Small tables with named rows and columns. After each table, cells are looked up by row and column.

Luvo =
,Bugo,Pubagil,Nodi,Sasub,Tipadat
Lan,0.36,0.36,0.68,0.30,0.38
Buki,0.40,0.41,0.63,0.29,0.39
Gidodiz,0.33,0.43,0.67,0.30,0.47
Rudop,0.41,0.43,0.60,0.30,0.40
Boture,0.37,0.44,0.62,0.29,0.37
Vemu,0.31,0.42,0.76,0.30,0.30
Pim,0.31,0.42,0.69,0.31,0.34
Nupa,0.28,0.40,0.69,0.29,0.38
Bopov,0.36,0.31,0.88,0.31,0.30
Pak,0.23,0.42,0.75,0.31,0.40
Lek,0.38,0.48,0.56,0.28,0.40
Nuvug,0.36,0.40,0.60,0.30,0.34
Gapa,0.31,0.42,0.63,0.29,0.31

Sasub of Buki: 0.29
Tipadat of Gidodiz: 0.47
Bugo of Gapa: 0.31
Sasub of Bopov: 0.31
Sasub of Lek: 0.28
Nodi of Nupa: 0.69
Nodi of Buki: 0.63
Sasub of Rudop: 0.30

Table Dosokor
	Pago	Lunole	Zesumiv	Pup	Zegesot	Zep	Mapuv	Rig	Tus
Mik	149	107	127	191	118	154	142	90	159
Nedo	151	164	152	175	167	110	128	118	140
Suv	165	171	128	169	135	147	163	140	102
Zil	137	144	153	145	135	150	141	145	137
Bigimu	128	105	157	104	150	152	146	111	192
Bibiri	197	55	167	158	52	133	174	191	118
Kupeg	163	163	131	161	139	162	142	145	123
Kavoba	184	197	124	209	128	169	137	182	76
Fose	136	146	155	175	141	116	188	152	151
Dar	151	147	143	138	144	149	138	135	151
Golur	131	132	159	143	144	168	115	174	151
Gikosa	177	184	128	222	121	119	148	154	86

Mapuv of Gikosa is 148
Zesumiv of Gikosa is 128
Pago of Mik is 149
Lunole of Zil is 144
Mapuv of Golur is 115
Pago of Gikosa is 177
Pago of Bigimu is 128
Pup of Nedo is 175
Rig of Zil is 145
Lunole of Bibiri is 55
Zegesot of Nedo is 167
Zegesot of Bigimu is 150
Pago of Suv is 165
Lunole of Nedo is 164
Tus of Bibiri is 118
Pup of Gikosa is 222
Zep of Zil is 150
Pup of Golur is 143
Pago of Kupeg is 163
Lunole of Gikosa is 184
Row with the largest Rig: Bibiri

Table Muvab
|  | Rop | Mif | Batasa | Ziz | Tis |
|---|---|---|---|---|---|
| Durip | -9573 | 3810 | -6340 | -1799 | 5676 |
| Tavo | -2726 | -3106 | -3018 | -3465 | -2597 |
| Gel | -3584 | -2662 | -2793 | -3116 | -3497 |
| Ner | -3371 | -2527 | -2812 | -3334 | -3349 |
| Zaker | 982 | 3417 | -7787 | 4003 | -4926 |
| Digos | -3882 | -9010 | -5506 | -3719 | -561 |

What is the Tis of Durip in Muvab? 5676
What is the Mif of Digos in Muvab? -9010
What is the Batasa of Digos in Muvab? -5506
What is the Rop of Ner in Muvab? -3371
What is the Ziz of Digos in Muvab? -3719
What is the Ziz of Ner in Muvab? -3334
What is the Rop of Tavo in Muvab? -2726
What is the Ziz of Tavo in Muvab? -3465
What is the Tis of Tavo in Muvab? -2597
What is the Tis of Gel in Muvab? -3497
What is the Ziz of Durip in Muvab? -1799
What is the Batasa of Zaker in Muvab? -7787
What is the Mif of Gel in Muvab? -2662

Soruza =
         Bifubez  Rez  Sif
Laro         0.5  0.4  0.3
Zite         0.2  0.4  0.3
Ger          0.1  0.4  0.5
Bebe         0.8  0.4  0.5
Rutuni       0.5  0.7  0.7
Tidagit      0.4  0.5  0.5
Romanu       0.4  0.4  0.3
Doselik      0.1  0.4  0.4
Dosabu       0.9  0.5  0.6
Kobulo       0.2  0.4  0.3
Guvabo       0.8  0.5  0.6
Nufe         0.9  0.6  0.7
Mab          0.7  0.8  0.7
Tanez        0.8  0.6  0.6

What is the Rez of Laro in Soruza?
0.4
What is the Sif of Dosabu in Soruza?
0.6
What is the Rez of Bebe in Soruza?
0.4
What is the Bifubez of Rutuni in Soruza?
0.5
What is the Sif of Guvabo in Soruza?
0.6
What is the Bifubez of Kobulo in Soruza?
0.2
What is the Sif of Mab in Soruza?
0.7
What is the Rez of Romanu in Soruza?
0.4
What is the Sif of Romanu in Soruza?
0.3
What is the Bifubez of Nufe in Soruza?
0.9
What is the Sif of Tanez in Soruza?
0.6
What is the Sif of Bebe in Soruza?
0.5
What is the Bifubez of Romanu in Soruza?
0.4
What is the Bifubez of Doselik in Soruza?
0.1
Which row has the largest Rez? Mab

Ruma
         Begeb  Bur
Rar         15  102
Pav         79   57
Kadufov     31   98
Nipeda      86   85
Gazi        46  100
Zozivo     195   14
Dar         23   88
Vuk        105   78
Kabozi      89   98
Ras        175   52

What is the Begeb of Pav in Ruma?
79
What is the Bur of Dar in Ruma?
88
What is the Bur of Vuk in Ruma?
78
What is the Bur of Zozivo in Ruma?
14
What is the Bur of Gazi in Ruma?
100
What is the Begeb of Ras in Ruma?
175
What is the Begeb of Rar in Ruma?
15
What is the Begeb of Zozivo in Ruma?
195
What is the Bur of Kabozi in Ruma?
98
What is the Begeb of Gazi in Ruma?
46
What is the Begeb of Kadufov in Ruma?
31
What is the Bur of Ras in Ruma?
52
What is the Bur of Nipeda in Ruma?
85
What is the Begeb of Kabozi in Ruma?
89
Row with the largest Bur: Rar

Vinome:
fields: Ruk, Saro, Mudufi, Gom, Merepo, Tirer, Kidod, Gagadud, Nez
Ripezu: [42384, 47356, 52687, 47459, 56958, 36021, 56437, 52884, 40410]
Goti: [49092, 49370, 49379, 45907, 47552, 48411, 47027, 46353, 49192]
Nizut: [50217, 51288, 52914, 48668, 43393, 35735, 57734, 53360, 37736]
Tika: [91345, 43630, 60584, 2260, 65891, 58172, 39125, 45139, 56621]
Dad: [40946, 44978, 51008, 46176, 51998, 39943, 52595, 51303, 43533]
Subaked: [42993, 46902, 63754, 50654, 45464, 22573, 56665, 43743, 37344]
Zeze: [45961, 57179, 50890, 61577, 44085, 45915, 43600, 54682, 53499]
Gavib: [49726, 46956, 47114, 46432, 46024, 47278, 47401, 46538, 47802]
Lobatu: [48938, 50352, 43938, 43632, 51885, 47790, 40236, 55303, 51855]

Saro of Lobatu: 50352
Kidod of Dad: 52595
Saro of Zeze: 57179
Ruk of Dad: 40946
Merepo of Gavib: 46024
Kidod of Goti: 47027

Papedu =
,Nekab,Mugutin,Modu
Mif,5.3,5.5,5.1
Ket,5.3,6.4,5.6
Sibogo,4.9,6.0,5.7
Negif,5.0,4.9,5.1
Lur,4.5,3.3,5.7
Pomup,6.3,7.3,6.4
Tel,5.2,8.1,6.3
Megip,0.5,8.9,4.4
Riri,5.3,4.3,6.4
Fifabiv,3.4,2.1,6.3
Nibon,3.7,2.9,6.4
Fupoko,3.9,2.5,5.2

What is the Nekab of Negif in Papedu? 5.0
What is the Modu of Nibon in Papedu? 6.4
What is the Mugutin of Negif in Papedu? 4.9
What is the Modu of Riri in Papedu? 6.4
What is the Nekab of Nibon in Papedu? 3.7
What is the Nekab of Ket in Papedu? 5.3
Which row has the largest Mugutin? Megip

Beru =
columns: Gup, Rase, Navaneg, Rupi
Kot: [52.3, 51.0, -28.0, 89.3]
Pupakos: [-74.3, -41.0, -68.0, 72.7]
Mivo: [-75.4, -0.8, -32.3, 52.1]

What is the Rupi of Kot in Beru?
89.3
What is the Gup of Pupakos in Beru?
-74.3
What is the Rupi of Pupakos in Beru?
72.7
What is the Gup of Kot in Beru?
52.3
What is the Rase of Pupakos in Beru?
-41.0
What is the Rupi of Mivo in Beru?
52.1
What is the Rase of Mivo in Beru?
-0.8
What is the Navaneg of Kot in Beru?
-28.0
What is the Gup of Mivo in Beru?
-75.4
What is the Rase of Kot in Beru?
51.0
What is the Navaneg of Pupakos in Beru?
-68.0
What is the Navaneg of Mivo in Beru?
-32.3

Table Zitus
         Lovi  Ripim  Fupe  Zab  Sim  Robova  Tivotus
Givuro    -11      6     2   22  -17     -39       26
Viba       29     11    17   -8   31      51      -11
Nalator     8     10     8   27   10       9       26
Vav        24     13    14   21   37      53       74
Bikim      -7      5     7  -28  -22     -42      -15
Dolona     -1      8     5   14   -7     -20        8
Zami      -15      7    -1   45  -16     -42       53
Sigo        2      5     6   36    1     -12      -33
Mimorad    23      9    16  -22   19      29      -37
Tonuko    -11      5     2   14  -20     -44      -11
Nonizu     -8      3     4   18  -18     -40      -59
Lav        28     14    17    7   42      61       86
Rogi       -5      6     6    0  -13     -29        9
Reko       40     11    15   43   52      78      -62

What is the Sim of Mimorad in Zitus?
19
What is the Lovi of Rogi in Zitus?
-5
What is the Sim of Nonizu in Zitus?
-18
What is the Zab of Vav in Zitus?
21
What is the Lovi of Nalator in Zitus?
8
What is the Fupe of Reko in Zitus?
15
What is the Fupe of Nalator in Zitus?
8
What is the Tivotus of Tonuko in Zitus?
-11
What is the Lovi of Vav in Zitus?
24
What is the Zab of Rogi in Zitus?
0
What is the Sim of Reko in Zitus?
52
What is the Lovi of Viba in Zitus?
29
What is the Zab of Givuro in Zitus?
22
What is the Tivotus of Viba in Zitus?
-11
What is the Lovi of Tonuko in Zitus?
-11
What is the Zab of Sigo in Zitus?
36
Row with the largest Sim: Reko

